In the data rows, 128 means zero.
Here is a table of points, one per row:
[121  60 133 169 134 153 191  86 140 152 179 138 134 140 103  97 144 127 131 149 141 151 129 166 119 108 183 180 121 104  12 105]
[146 188 131 167 118 125 151 121 192 156 145 138 136 150 101 167 135 178 133 136 144 139 129 132 118  81 180 119 130 122 119 179]
[149 132 121 123 171 114 115 121  78  80 126 119 134 104 157 143 156 100 142  83 109  96 147 173 149 117  71 146  91 113 165  92]
[122 161 160 102 116 109 127 130 156 141 138 113 169 190 151 124 101 141  62 196  52  91 131 111 147 165 121 126 106 134 113 118]
[ 22 133 160 142 142 127   5 143 128  19 131 219 175 195 211 197 179  94 105 145 185 231  53 173 161  84 110  92 118  55  73 111]
[100 129 136 122 141 170 143 108 130 137 164 110 122 126 156 109 169 141 193 140 135  66 212 120 153 127 112 163  60 112 150 144]
[119 193 109  46 153 107 173 107 133 121 199 131 172 173 135 114 159 100 141 162 169 133 107 186 119 126 162 156  80 132 147 174]
[139  98 138 158 127 129 153 155 146 115 120 159 121 129 140  91 150 117  96  86 132 144 108 127 146 119 193 121 188 109 143  86]
[144 127  94 119 129 118 136  96 200 144 137 128 164 169  82 152 141 187 134 149 179 133 126 114 123 135 109 113  95 128 114  20]
[175 129 106 124 106 154 165 154 166 148 125 138 103 107 149 133 143  64 110 181 109 159 115 130 177 132 117 164 164 127 108 111]
[142 114 115 122 142 134 115 123 121 105  85 108  61 172 142 175 122 129  85 255 145 105 147 100 136 145 106  47 255 180 105 117]
[140 158 147 133 131 183 135 188 135 173 101 180 131 147 154 120 101 131  67 128 112  65  96 117 106 163 154 132 138 154  99 124]
[100  98 117 111 135 116 185 132 139 109 135 140 120  86 116 101  35  89 167 120 156 114 140 137  66 149 106 125 152 150 147 129]
[118 131 157 160 145 153 171  87  73 118 113 114 103 108  72 168 109 119 145  97 141 118 113 132 117 115  84  97 114 169 121 141]
[160  97 113 149 124 134 145 113 131 101 149 145 113 113 116 102  96 148 100  85 130 145 118 125 132 121 101 120 131 162 141 128]
[126 163 113 105 129 133 111 153  76 123 130  82  90 117 178 117 163 123 171 110 116 126 131  76 102  59  69 122 119 133 137  93]
[138 138 130 162 125 177 112 111 100 144 117 175 105 121 167  75 191 133 139 127  87 146 128 110 126 144 125 104 122  96 107 115]
[137 109 169  86 128 126 104  99  78 125 102 164 125 142 119  68 118 116 160 141  85 140 108 141 104 131  78 191 131 124 125 130]
[ 87 156 101 156 104 172 140 141 106 143 146 131  73 120 161 145 120 157 174 131 125 126 138 138 132  74 100 133 109 111 118 186]
[126 133 139 126 192 146 114 158 146 106 231 144 111 102  92 126 118 124 144  93  90  44 105 149 115 128 137 138 151 122  95 101]
[126  82 128 169 119 123 163  70  91  96 123   3 147 169 111 141 210  81  62 120 119  98  93 103 169 113  66 118  97  80 137 130]
[127  92 123 120 132 104 112 144 117 104 115 140 146 111  98 134 137 130 122 130 116 132 131 151 102  45 141 120 134 157 125 121]
[146 118 121 168 128 125 165 136 112 146  92 132 123 137 187 114 132 110 118 154  84 128 131 155  93 143 161 149 149 114  98 123]
[161 161 128 131  51 111 162 130 146 129 169 144 107 137 138  94 153 131 109  79 106 129 126 128 150 139 157 106 129  89  60 123]
[128 116  99  48 132 102 133 167 148 153  95 131 107  94  99 104 140 154 105 125 185 159 151 145 121 136  78 106 143 131 171 125]
[ 76 128 197  48 145 153 160 133 171 135 109  76 183 105 145 173 110 178 108 186 148 114 158  92 155 139 129 150 104  94  84 146]
[120 128 130 141 164  92 149 136 117 127  80 126 142  88  83 133  85 120 160 105 135 122  49 191 241 164 129 108 128 117 129 127]
[113 139 112  75  77  86 126 159 171 113 128 150 135  96 123 136  98 121 154 140 148  77 145 130  97 141 190 115 136 163 159 132]
[ 80 171 128 153 123 170 102 124 149 159 183 137 123 119 153  93 126 129 158 143  86 191 149 127 181 113  96  98 144  73 119 122]
[103  82  91 199  94 110 124 160 145 140 140 119 127  81  71 197  89 100  86 147  95 117 125 116 109  95 124  98 145 174 183 158]
[177 132 124 108 134 109 104 144  78 149 172  84 136 133 141 183 135 103 132 153 129 146 113 105 119 143 163 168 118 118 109 158]
[149 175 149 145 122 158 131  83 119 246 151 141  95 201 140 109 121 124  83  73 126 141 144 160 134 126 184 139 138  79  67 120]
[118  87 128 130 136 149  63 155  75 153 107 130 140  96 144 130 167 199 142  97 144 153 124  84 138 113  77 151 122 114 122 103]
[145 123 116 133 167 145 145 111 153 109 117 105 173  71  94 107  85 169 130  98 160 209 140 125  40 152 149  75 125 173 162 156]
[149 120 189 125  95 101 137 128 165 103 183 138 127 137 114 146  91  70 180 116 183 120 137 105 106 163 156 138 143 121 184 142]
[198 150 163 125 114 121 100 121 132 142 186 121 134 192 105 112 160  78  91 150 226 110 134 128 128  91  89 169 118 130 121 149]
[ 85 108  85 139 164 136 117 152 155 112 104  83 131  98  79 128 119 119 159  91 142 148 147 125 123 159 112  92 135 140 104 145]
[127 152 183 145  90  38 140 136 138 136 149 115 106 143 131  88  93 179 106 148 113 125 206 177 138 125 146 151 176  66 122  86]
[161 149 111 149 128  86 131 156  89 151 133 122 212 136 149  79 167 158 186 141 161  67 126  85 131 134 132 125  85 130 128 137]
[ 99 135 120  90 138 109 164 182 121 116  57 123 123 141 116 186  89 134  60 144 112 181 162  50 126 122 121 119  82  90 126 117]
[138  82  49 101 141  95 112  50 162 137 178 103 139 112 152 123 103 129 149 145 154 134  91 119 124 151 112 146 105  94 134 148]
[117 162 148 102  99 131 118 137 160 125  95  89 156 174 115 160 152 104 133 110 201 115 108 168 122 145 228 151  84 141 153 157]
[132 133 105 126 103 122 113 151 163  83 129  73 131 122 149 133 115 136 112  26  89 133 132 141 119 131 109 132 142 178 146 144]
[147 171 139 159 100 173 168 151  76 136 113 161 178 121  98 124 165 138  99 158 103 187 157 118 143 170 188 142 137 101  97  87]
[150  94  87 107  62 127 143 130 152  83 187 127 120 102 102 129  94 120 156 160 162 155 165 168 104 175 162 142  98 102 161 151]
[127 166 121 159 161  84 159 133 146 141 131 144  88 129 119 118 147  87 162 108 111 132 143 129 146 157 152 135 191 163 136 119]
[107 115 141 100  49 107 104 112 124 119 146 149 178 188 172 140 157 133 130 129 174 133  96 101 127 167  88 203 122 109 111 178]
[128 184 144 155 102 142  59 115 130 148  95 140 119  89 155  80 147 124 171 143 106 123 149 136 165 115  99 158 112 178 100 112]
[150 111 139 164 146 137 156 162 132 198 173 152  89 115 149 101 125 127 145 143 132 132 128 158 140 134 181 124 119 102  96 126]
[155  41 118 126 131 118 143 154 116 185 119 108 113 115 122 192 130  91 116 101  85 146 117 139 104 157 100 101  91 124 131 174]
[ 35 156 119 152 155 121 139 129 145 154 121 142  96  98 156 109 147 133  25 150 122 125 153 124  81 149 145 147 145 111 144 119]
[128  82 119  59 151 125 102 109 122 127 183 176 134 168  84 148  96 127 161 167 149  83 154 192 108 162 184 116 114 194 154 137]
[163  95  99 157 208 125 154 179 111  55 112 140 128 152  73  93  81 128 179 103 136  98 144 132 135 116 149 109 127 178 126 156]
[182 130 168  38 107 194 125  97 138 165 116  92 126 151 151  88 124 167 171 125 147 127  97 114 140  59 106 149 142 109 185 140]
[118 121 137  87 134 100 108 120 155 118  46 112  74 178 177  92  89 125  93 139 107 138 186  75 143 125 159 166  71 169  84 168]
[170 117 160 122 136 147 111 134  84 127 121 123 158  95  90 108 103 133 146  81 110 115 145 131 126 151 122  17  90 126 138 113]
[135 171  83 145  98 135 131 157  96 148  88 117 142  89 180 128 159 126 163 150 113 112 125 134 165   0 107 146 113 115 188 115]
[154 109 167  89 132 139 142 144 146  97  75  88 102 114 239 181  88 135  53 128 149 105 170 128 134 133 126 125  91 189  97  84]
[159 135 163 139 126 116 124  97 152 156 127 150  72 123 110 103 148 152 124 148  70 154 142 143 158  78 179 164 129 103 135 124]
[ 70  73  97 121 133 109  59 125 117 122 122 126 144  97  69 172 123 116 119 135  84 141 132 175 104 141  96 105 147 184 150 180]
[ 96 114  97 127 122 147 127 183 170 143 148 187 154 141  84 129 106 131 180 137  81 101 109 129 115 161 166 110  87 174 170 124]
[ 96  91  97 132 107 134 115 130 166 143 130 103 115 103  90 186 159 105 143  96 100 134 117 137 119 137 105  90 142 149 112  65]
[117 113 148 186 125 169 162 116  58  84  60 142 147 105 108  40  69 100 141 143 196 110 137 140 182 137  86  62 122  77 149 146]
[ 89  83 116 120 141 118  99 174 122 142 147 156 126  90  72 186 135 134  97  71 125  92 128 171  96 125  85  97 192 192 164 131]
[104 102  79 144 123  76 113 129 144 137 116 157 126 101  69 190 135  77  85  86 107 136 185 162  87 144  82 104 126 182 157 123]
[141 125 124 104 153  87 147 143 161 109  97 172 160 178 154 171 128 130 116 148 170 105 194  97 160 152 138 173  96 128  79 151]
[ 94 110 170 152  96 121 147 115  70  95 147  34  79 195 126 119 150 132  46  60 132 142  68  74 166 121  91 116  79 153 140 117]
[ 92 136 121   8 163 151 135 107 130 154 143 152 116  96 123 133 127 121  93 140  98 145 140  27 166 120 189 144 170 143 102 121]
[109 103 126 145 115 135 125  71  97 104 121  85 124 100  98 157 199 122  94 117 115 115 129 143 127 143 131  96 163 189 121 143]
[139 126 143 192 119 129 102  95  92 119 114 133 166  37 144 104 134 150 182 131 136 156 106 100 154 119 102 171 138 126 117 109]
[175 178 154 134 106 104 156 106 153 109 127 144 131 138 111 142  66 131 151 158 110 131  55 142  86 102 185 132  98 143 124 126]
[158 123 129 149 147 163 214  92 122 114 142 146 206 162 205 178 122 224  97 120  83 162 133 158 150 131 184 132 162  99 158 141]
[105 167 129 149 121  88  73 148  65 151 112  74  97 130 120 113 170 146 174 109 105 170  72 137  99 136 118  95 171 130 147 128]
[132 111 156 176 126  98  94 135 102 135  98 102  99 129 110 127 170 148 134 113 115 120  89  94 115 114  74 143 121 130 162 105]
[137 155 122 135 156 115 134 190 168  81 114 111 113 181 141 132 116 156 115 143 102 164 144 173 132 140 105 146 196 138  98 144]
[ 96 143  93 127 114 132  69 123 104 104  82 189  43  87  96 147 160 186 158 112  81 102  84 117 149 141  91 129 126 110 161 140]
[144 121 164 184 118 201 121 138 105  91  52  79 148 124  76  27  72  85 145 116 171 100 135 144  85 145  86  83  99  11 110 137]
[119 101 129 150 151 126  99 106 121 156 122 165 143 114 190  96 163 119 186 119 116 109 127 102 109  80  85  52 124 141 121 137]
[143 144 114 118 136 126 105 119 147 133 215 113 111 162 124 122 138 107 112 149 197 130 111  74 123 156 192 130  96 132 218 141]
[144 151 137  66 172  74 113  47 162 127 126 147 108 141 178 163  99 128  71 182 147  99 104  56 142 103 112 123 103 143  83 119]
[105 155  82 112 121 161 103 108  71 148 112 101 157 153 164 121  86 122 189 117 140 118 134 111 108 132  82 178 156 110 115  92]
[161 139 139 133 202 141 116  95 151 132 119 130 138 176 148 121 125 119 183  97 131 121 126  94 134 168 105 172 125 122 203 108]
[140 170  93 124 102 164 140 133 132 132 115 145 150 111 128 109 105 103  80 109 135 115 129 183 123 104 168 138 172  94 134 107]
[153 149 171 150 100 142 153 112 143 106 151 179 126  65 106 105 170 141 125 150  94 149  89 122  86 152 177 177 188  79  95 140]
There is one direction along which these points spread out most. Take the direction at right angles to it along which they spread out most. Then take the direction at right angles to both along which they spread out most. Go by this last direction. For each point below, how far along it does it lie, from 0 to 99? The average is 50, and the first point in the table lies past the average. One standard deviation of the points above along it is 16.
[ 85 108  85 139 164 136 117 152 155 112 104  83 131  98  79 128 119 119 159  91 142 148 147 125 123 159 112  92 135 140 104 145] 51
[137 109 169  86 128 126 104  99  78 125 102 164 125 142 119  68 118 116 160 141  85 140 108 141 104 131  78 191 131 124 125 130] 57
[150  94  87 107  62 127 143 130 152  83 187 127 120 102 102 129  94 120 156 160 162 155 165 168 104 175 162 142  98 102 161 151] 69
[198 150 163 125 114 121 100 121 132 142 186 121 134 192 105 112 160  78  91 150 226 110 134 128 128  91  89 169 118 130 121 149] 45
[153 149 171 150 100 142 153 112 143 106 151 179 126  65 106 105 170 141 125 150  94 149  89 122  86 152 177 177 188  79  95 140] 79
[150 111 139 164 146 137 156 162 132 198 173 152  89 115 149 101 125 127 145 143 132 132 128 158 140 134 181 124 119 102  96 126] 76
[155  41 118 126 131 118 143 154 116 185 119 108 113 115 122 192 130  91 116 101  85 146 117 139 104 157 100 101  91 124 131 174] 40
[ 99 135 120  90 138 109 164 182 121 116  57 123 123 141 116 186  89 134  60 144 112 181 162  50 126 122 121 119  82  90 126 117] 17
[105 167 129 149 121  88  73 148  65 151 112  74  97 130 120 113 170 146 174 109 105 170  72 137  99 136 118  95 171 130 147 128] 53
[149 132 121 123 171 114 115 121  78  80 126 119 134 104 157 143 156 100 142  83 109  96 147 173 149 117  71 146  91 113 165  92] 46
[146 118 121 168 128 125 165 136 112 146  92 132 123 137 187 114 132 110 118 154  84 128 131 155  93 143 161 149 149 114  98 123] 58
[182 130 168  38 107 194 125  97 138 165 116  92 126 151 151  88 124 167 171 125 147 127  97 114 140  59 106 149 142 109 185 140] 53
[132 111 156 176 126  98  94 135 102 135  98 102  99 129 110 127 170 148 134 113 115 120  89  94 115 114  74 143 121 130 162 105] 41
[118  87 128 130 136 149  63 155  75 153 107 130 140  96 144 130 167 199 142  97 144 153 124  84 138 113  77 151 122 114 122 103] 40
